Turns, then the turns between two rows, first turn first; the first pair answered
X:
-5, -18, -5, -17, 28, 4, 20, -22, -15, 11, -37, -17 => 8, 5, 4, -9, 27, 9, -17, -2, -20, 37, -12, -37
-25, 0, -5, 0, -18, 12, 19, -13, 3, -28, 6, 35 => -24, -21, 10, 16, -4, 31, 18, 1, 1, -25, -23, -6
29, -28, 7, -29, 61, -16, -5, 13, -25, 13, -16, -27 => 36, -2, -1, -36, 52, -23, -25, 17, -30, 26, 20, -10
W:
12, 5, 12, 5, 2, 5, -24, 13, -12, 15, -2, -27 => 19, 5, 6, -11, 16, -8, -18, 7, -20, 15, 6, -17
2, -7, 1, 3, -3, -4, -1, 5, -1, -3, -2, 4 => 2, -6, 0, 2, -1, -4, -2, 5, -3, -2, -2, 3
23, 18, -5, -19, 10, -12, -26, 14, -13, 21, 40, 8 => 20, 9, -15, -32, 11, -24, -4, -2, -11, 7, 36, 29
M:
0, -2, 7, 13, -5, 21, -10, 4, -2, 10, -3, -16 => 6, -11, 7, 1, 9, 14, -5, 2, -8, 11, -6, -18
14, -12, -13, -1, 4, -5, 20, -18, 0, -21, -9, 14 => 10, -3, -15, -1, -4, -5, 16, -19, 3, -20, -1, 24
8, -42, -21, 12, -11, -2, 48, 5, 7, 17, -15, -20 => 17, -39, -29, -6, -2, -19, 48, -2, -2, 16, -3, -6
-30, 28, -20, 21, 15, 16, 6, 10, 24, -11, -5, 28 => -30, 18, -15, 29, 22, 22, 13, 15, 25, -13, -22, 14
K:
20, 20, -12, -24, 5, -14, -27, 3, -12, 16, 44, 25 => 5, 25, 3, 18, -15, 19, -45, 22, 1, 22, 34, -7
21, -25, 10, -11, 35, -5, -2, 20, -12, 5, -22, -18 => -10, -18, 16, 27, -5, 20, 4, 19, 11, -8, -34, -16
-10, -14, 5, 29, -24, 13, 2, -3, 17, 1, -13, -1 => 4, -18, -9, -14, -2, -18, 16, -20, 6, -3, -2, 29
U:
7, -4, 8, -13, 29, -5, 8, -8, -15, -1, -8, 0 => -4, -4, 6, -10, 17, -3, 17, -13, -8, -11, -14, 9
22, 5, -12, -1, -7, 10, -25, 15, -8, 21, 26, -3 => 29, -5, -14, -14, 11, 1, -18, 9, -16, 16, 23, -5
-7, -14, -11, -1, -6, -5, 4, -8, 21, -22, 2, -6 => -9, -10, -10, 8, -13, -1, 0, -4, 23, -19, 5, -9
15, -10, -14, -17, 7, -5, 5, -3, -2, 7, 11, 0 => 7, -12, -16, -16, 3, -6, 15, -7, 2, 2, 6, 8
Pairs:
Each pair is two turns apart.
2, -33, 13, -15, 28, 5, -2, -5, 4, 0, -14, 9 => 0, -29, 18, -1, 23, 19, -13, 6, 8, 5, -15, -6  K then W
-19, -14, -12, 23, -14, 2, 12, 1, 25, -22, -15, 17 => -15, 5, -7, 33, -20, 12, -17, 20, 24, -6, 4, 1  W then X
7, 22, -20, -22, -7, -23, -3, -10, -1, 3, 35, 41 => -12, 26, -16, -1, -29, -11, -1, -10, 11, -2, 30, 44  W then U
11, -4, -4, 6, -1, 8, -11, 19, -9, 9, 12, -28 => 12, -1, -15, -19, 0, -14, 4, 5, -11, 0, 23, 4  W then X
5, 4, 2, 15, -12, 16, -15, 13, 0, 5, 4, -25 => 18, 0, -15, -24, 6, -17, 5, -3, -12, 0, 14, 9  K then K
12, 16, 2, 4, -12, 3, -21, 11, -4, 21, 18, -10 => 4, 20, -1, 6, -22, 4, -16, 8, 1, 16, 21, 0  K then U
7, -14, -4, -21, 40, -22, 10, -9, -13, 0, -18, -9 => 4, -11, 8, 4, 31, 1, -4, 5, -9, 7, -27, -37  U then X
17, -23, 19, -39, 43, -25, 21, -17, -12, -1, 2, 18 => -10, -22, 45, 28, 8, 29, -1, 7, 9, 3, -26, -35  X then K
-18, -5, -12, -4, -3, -9, 33, 5, 6, -22, -16, 34 => 4, -23, -3, -11, 31, -3, 23, 17, -8, -10, -27, -6  X then M
-17, 37, -22, -24, -6, -1, -2, -3, -7, -10, 25, 32 => -19, -6, 3, 2, 19, 31, 5, 12, -7, -10, -32, -39  X then X
8, -28, 6, 6, 34, 3, 6, 24, 0, 10, -35, -41 => -13, -32, 2, 17, 12, 5, 31, 6, 14, -12, -50, -16  U then K
-1, 36, 3, 45, -37, 18, -16, 6, 5, 1, 8, -12 => -12, 14, 7, 50, -36, 19, 9, -5, 12, -13, -18, -14  X then M
-14, -27, 20, 10, 2, -4, 47, 12, 7, -35, -72, -19 => 1, -8, 34, 28, 5, 14, 0, 44, -5, -4, -52, -61  W then W
-5, -19, 16, 25, 8, 17, -1, 10, 6, 6, -28, -36 => 7, 7, 14, 23, 2, 12, -30, 24, 1, 25, 7, -29  X then M
19, -3, -8, -30, 9, -31, 18, -15, -7, -2, 7, 16 => -15, 5, 8, 28, -37, 12, 9, -2, 17, -7, -12, -6  K then K
17, 0, -2, -23, 25, -8, -31, -8, -17, 40, 10, -1 => -14, 20, 1, 16, -25, 16, -39, -5, 7, 34, 12, 8  M then K
-30, -2, -19, 17, -6, 30, 41, -5, 5, 0, -47, -22 => -4, -12, -18, -5, 31, 18, 28, 4, -16, 14, -43, -41  W then M
7, -10, 7, 5, 33, -4, -4, 19, -27, 0, -6, -20 => -9, -22, 7, 15, 24, 2, 16, 9, -17, -17, -23, -14  K then M
6, -11, 1, -10, -14, -25, -2, -27, -8, -25, 2, 23 => 0, -6, 17, 27, -26, 8, -28, -5, -3, -12, -5, -19  K then K
-23, -44, -15, -16, 20, -8, 46, -14, 15, -15, -33, 1 => -13, -48, -15, -26, 35, -12, 40, -12, 7, -11, -31, -7  W then K
-8, 3, 3, 20, -37, 18, 1, -4, 8, -10, -2, 5 => 6, 7, 10, 19, -23, 22, -20, 10, -2, 6, 5, -18  M then X
-13, -5, 7, 21, -13, 39, 1, 13, 6, -20, -14, -13 => -12, -1, -11, -12, -12, 10, 23, -9, 5, -33, 0, 31  K then M
22, 32, 5, -8, 13, -18, -34, 13, -7, 31, 35, 2 => 1, 44, 0, 5, -17, -16, -24, 1, 9, 18, 38, 30  W then M
16, 0, -3, -3, 33, -11, -8, -8, -12, 5, 9, -1 => 15, -7, -3, -6, 34, -13, 0, -15, -12, -2, -1, 1  X then X
16, -5, 23, -4, 52, 3, -13, 14, -25, 16, -2, -33 => 4, 6, 0, -32, 34, -29, 18, -20, -17, -6, 16, 36  X then X
6, 27, 1, 21, -23, 8, -26, 15, 1, 8, 28, 11 => 32, 8, -2, -9, 20, -10, -22, 14, -19, 14, 26, -1  U then U
12, -3, -2, -6, 18, 10, -18, 20, -18, -17, 37, 12 => 9, -21, -6, -16, 26, 2, 5, 10, -16, -31, 19, 18  U then X
-1, -14, -3, -25, -6, 20, 18, -12, 10, -3, -22, 10 => 1, -4, 6, -6, -12, 36, -9, 9, 10, 12, -13, -13  W then X
-20, 11, 4, 17, -26, 11, 3, -9, 21, -4, 15, 24 => -5, 16, -2, -9, -7, -8, -1, -12, 7, 3, 32, 36  U then K
8, -19, -3, 3, 42, -7, 25, -14, -8, 7, -14, 9 => 20, 1, -3, -1, 43, -12, 0, -2, -14, 22, 15, 8  X then M
14, -8, 11, -2, 23, 21, -9, 2, -10, 22, -8, -40 => 5, 8, -14, -32, 5, -14, 16, -28, -5, 5, 19, 33  X then X
-16, 10, 8, 9, -34, 1, 14, -17, 17, -18, -8, 41 => 1, 32, 16, 22, -34, 12, -30, 13, 7, 14, 18, 12  U then U
-7, -15, -4, -1, -10, -8, 11, -20, -8, -20, -12, 52 => 2, -39, 8, 2, 14, 1, 14, -14, -14, -18, -37, 16  X then K
-26, -15, 5, 32, -15, 21, 17, -19, 18, -4, -40, -6 => 2, -27, -9, -17, 28, -16, 32, -30, -3, -5, -30, 10  M then M
1, 28, -4, -9, -13, -7, -21, 5, 2, 14, 38, 8 => 13, 13, -9, -32, 11, -21, -11, 1, -7, 13, 30, 7  U then U
-4, -10, -4, -6, 2, -8, 28, -20, 1, -11, -11, 18 => -15, 8, 2, 22, -26, 9, 7, -8, 12, -3, 1, 14  U then U
-1, -7, -20, -21, 18, 16, 20, -23, -8, -19, -9, 16 => 17, 12, -16, -20, 25, 19, -17, -3, -18, 9, 17, -3  K then X
4, 23, 15, 3, -1, -5, -28, -5, 11, 5, 5, 11 => 2, 12, 7, -11, 10, -16, -8, -18, 10, -5, -3, 25  U then X
0, -11, 9, -4, 18, -9, -6, 16, -25, 27, -1, -11 => -16, -12, 15, 22, -3, 9, -3, 19, -12, 19, -13, -17  W then K
-36, 0, 3, 3, -48, 5, 33, -32, -3, -38, -8, 18 => -26, -26, 12, -5, -20, 6, 40, -32, -10, -43, -33, -7  M then M
36, 8, -12, -59, 37, -43, -5, -13, -17, 13, 45, 29 => -5, -43, -4, -29, 24, -20, 59, -36, 11, -35, -36, 21  X then W
23, 1, 15, -8, 26, -22, -2, 3, -42, 7, -19, -24 => 4, 24, 22, 31, -17, 4, -23, 16, -25, 15, -11, -27  M then K
-6, 21, 5, 19, -17, 12, -29, 6, 5, 8, 13, -13 => -19, 19, -1, 20, -32, 10, -13, -6, 14, -8, 5, 6  U then K
1, 18, -9, -4, -10, -13, -15, -4, 4, 4, 29, 28 => -17, 16, -1, 20, -27, 6, -10, -1, 16, -1, 12, 16  W then M
-2, -7, -4, -35, 19, -7, 33, 5, -10, 9, -12, 16 => -11, -14, 7, -6, 11, 18, 24, 19, -5, 12, -34, -16  U then X
-15, 12, 11, 16, -13, -6, 4, 8, 10, -14, 9, 15 => -7, 18, 9, 5, -9, -13, 0, 9, 4, -8, 20, 17  K then M
-6, -6, -9, -1, 6, -6, 24, -11, -6, -20, -17, 7 => 16, -2, -8, -9, 28, -10, 2, 3, -19, 1, -3, -15  M then K
8, -2, -13, -31, 33, -8, 11, -6, -29, -2, 7, 10 => -14, -11, -11, -18, 18, 0, 32, -16, -14, -23, -14, 16  M then X
-2, -2, 8, 20, -2, 16, -22, 21, 11, 6, -4, -30 => -18, -13, 5, 22, -14, 16, 5, 5, 22, -16, -21, -12  K then X
5, 3, 21, 7, 32, 12, -7, 3, 7, -10, -4, -21 => 11, 16, 17, 1, 30, 6, -19, 4, 3, -2, 16, -9  U then X
13, -25, 8, 4, 38, 12, -6, 13, -5, 8, -7, -44 => 13, 21, -1, 4, 6, 3, -34, 18, 0, 22, 44, -9  X then M
9, 10, -10, -15, 13, -13, -12, 3, 19, 11, 34, -2 => 2, 3, -15, -18, 8, -17, 6, -9, 23, -2, 23, 15  W then U
-7, -6, 2, 14, -4, 9, 28, 6, 3, -21, -25, 17 => 16, -12, 9, 6, 24, 11, 13, 21, -12, -6, -24, -13  X then M
-8, -3, -11, 4, -24, -3, -1, -2, -2, -10, 0, 21 => -5, -21, -6, 3, -6, 3, 8, -1, -7, -15, -23, 3  X then M
-3, -23, 8, -10, 3, 13, 30, -13, -3, -25, -23, 19 => -14, 0, 15, 21, -28, 34, 7, -2, 10, -17, -9, 14  U then U
-2, -8, 16, -9, -25, -20, 12, -10, 10, -15, 23, 11 => 0, -10, 30, 9, -22, -3, -12, 7, 8, -2, 19, -22  K then K
-13, -27, 26, 7, -13, 24, 0, 10, 31, 2, -35, -29 => -11, 20, 4, -15, -39, -8, -16, -1, 28, 10, 29, 34  X then X
-5, -12, 12, 14, 9, 10, 14, 11, 2, -7, -20, -15 => 8, 5, 12, 10, 13, 10, -8, 22, -8, 10, 4, -20  X then M
-11, 24, -14, -7, -35, -9, -1, -10, 8, -10, 23, 36 => 18, 19, -16, -32, 2, -23, -15, -2, -12, 8, 34, 19  W then K
14, 35, -7, 6, -15, 8, -44, 22, -6, 9, 36, -14 => 5, 3, -27, -37, 0, -26, 18, -18, -6, -28, 15, 37  W then X
25, -13, 9, -19, 31, -6, -10, 5, -15, 11, -2, -24 => -13, -13, -1, -7, -12, -7, 25, -24, 9, -24, -12, 27  K then K
-20, -20, 6, 24, -11, 9, 14, -27, 18, -28, -35, 13 => 5, -12, 20, 33, 11, 21, -29, 4, 3, 5, -19, -37  X then U
9, 2, -9, -12, 22, -12, -8, 3, -14, 7, 20, -16 => -22, 7, -15, 3, -15, -8, 16, -11, 6, -16, 10, 12  K then K
-17, 4, 9, -4, -2, -12, 3, 2, -10, 14, 28, 37 => -19, 8, 15, 16, -8, 5, -14, 14, -8, 23, 26, 15  M then U
-10, 18, 11, -17, -30, 3, -4, -6, -2, -14, 14, 28 => 8, 15, 11, -34, -5, -8, -12, -1, -17, -3, 21, 17  W then K
-3, -11, 13, 24, -6, 26, -9, 15, 4, 5, -25, -36 => 12, 27, 0, 2, -12, 5, -34, 19, -5, 22, 26, -5  U then X
-5, -8, -3, -11, 13, 1, 26, -12, -4, 5, -18, 3 => 6, 16, -2, -6, 9, 2, -7, 4, -9, 28, 13, -7  X then X
22, 5, 0, 5, 11, -16, -18, 3, -16, 19, 26, -15 => 0, 17, -9, 13, -21, -18, -3, -14, 0, 3, 30, 22  X then M
-10, 0, -12, -6, 5, -9, 13, -19, 4, -19, -10, 24 => -18, -6, -1, 17, 0, 14, 5, -5, 7, -16, -25, -7  U then X
0, 32, -15, 8, -24, 13, 7, -8, 6, -11, 5, 19 => -2, 24, -16, 5, -18, 11, 20, -13, 6, -19, -6, 22  U then X
-27, -13, 23, 48, -23, 17, -3, 13, 14, -19, -23, -4 => 0, 18, 20, 33, -11, 5, -43, 31, -4, 11, 22, -7  X then W
-10, 1, -20, -9, -30, -20, -23, -5, 8, 31, 34, 4 => -19, -34, -24, -17, -18, -22, 21, -25, 14, 7, -5, 11  W then X
-7, -5, 4, 13, -18, 14, -10, 9, 8, -4, 5, -7 => -10, -19, -4, 0, -8, 2, 11, -4, 8, -18, -5, 6  M then K
-3, -32, 4, 7, -14, -2, 8, 19, 32, -38, -32, -16 => 11, 7, 3, 11, -27, 0, -40, 43, 23, -7, 16, -16  W then X
10, 24, -8, -20, 4, -16, -24, 6, 2, 21, 37, 3 => -17, 26, -9, -3, -33, -8, -7, -6, 18, 4, 28, 26  K then K
-30, -1, -2, 10, -8, -4, 39, -24, 1, -28, -9, 22 => -2, -4, -7, -21, 25, -25, 32, -22, -19, -16, 4, 22  W then K
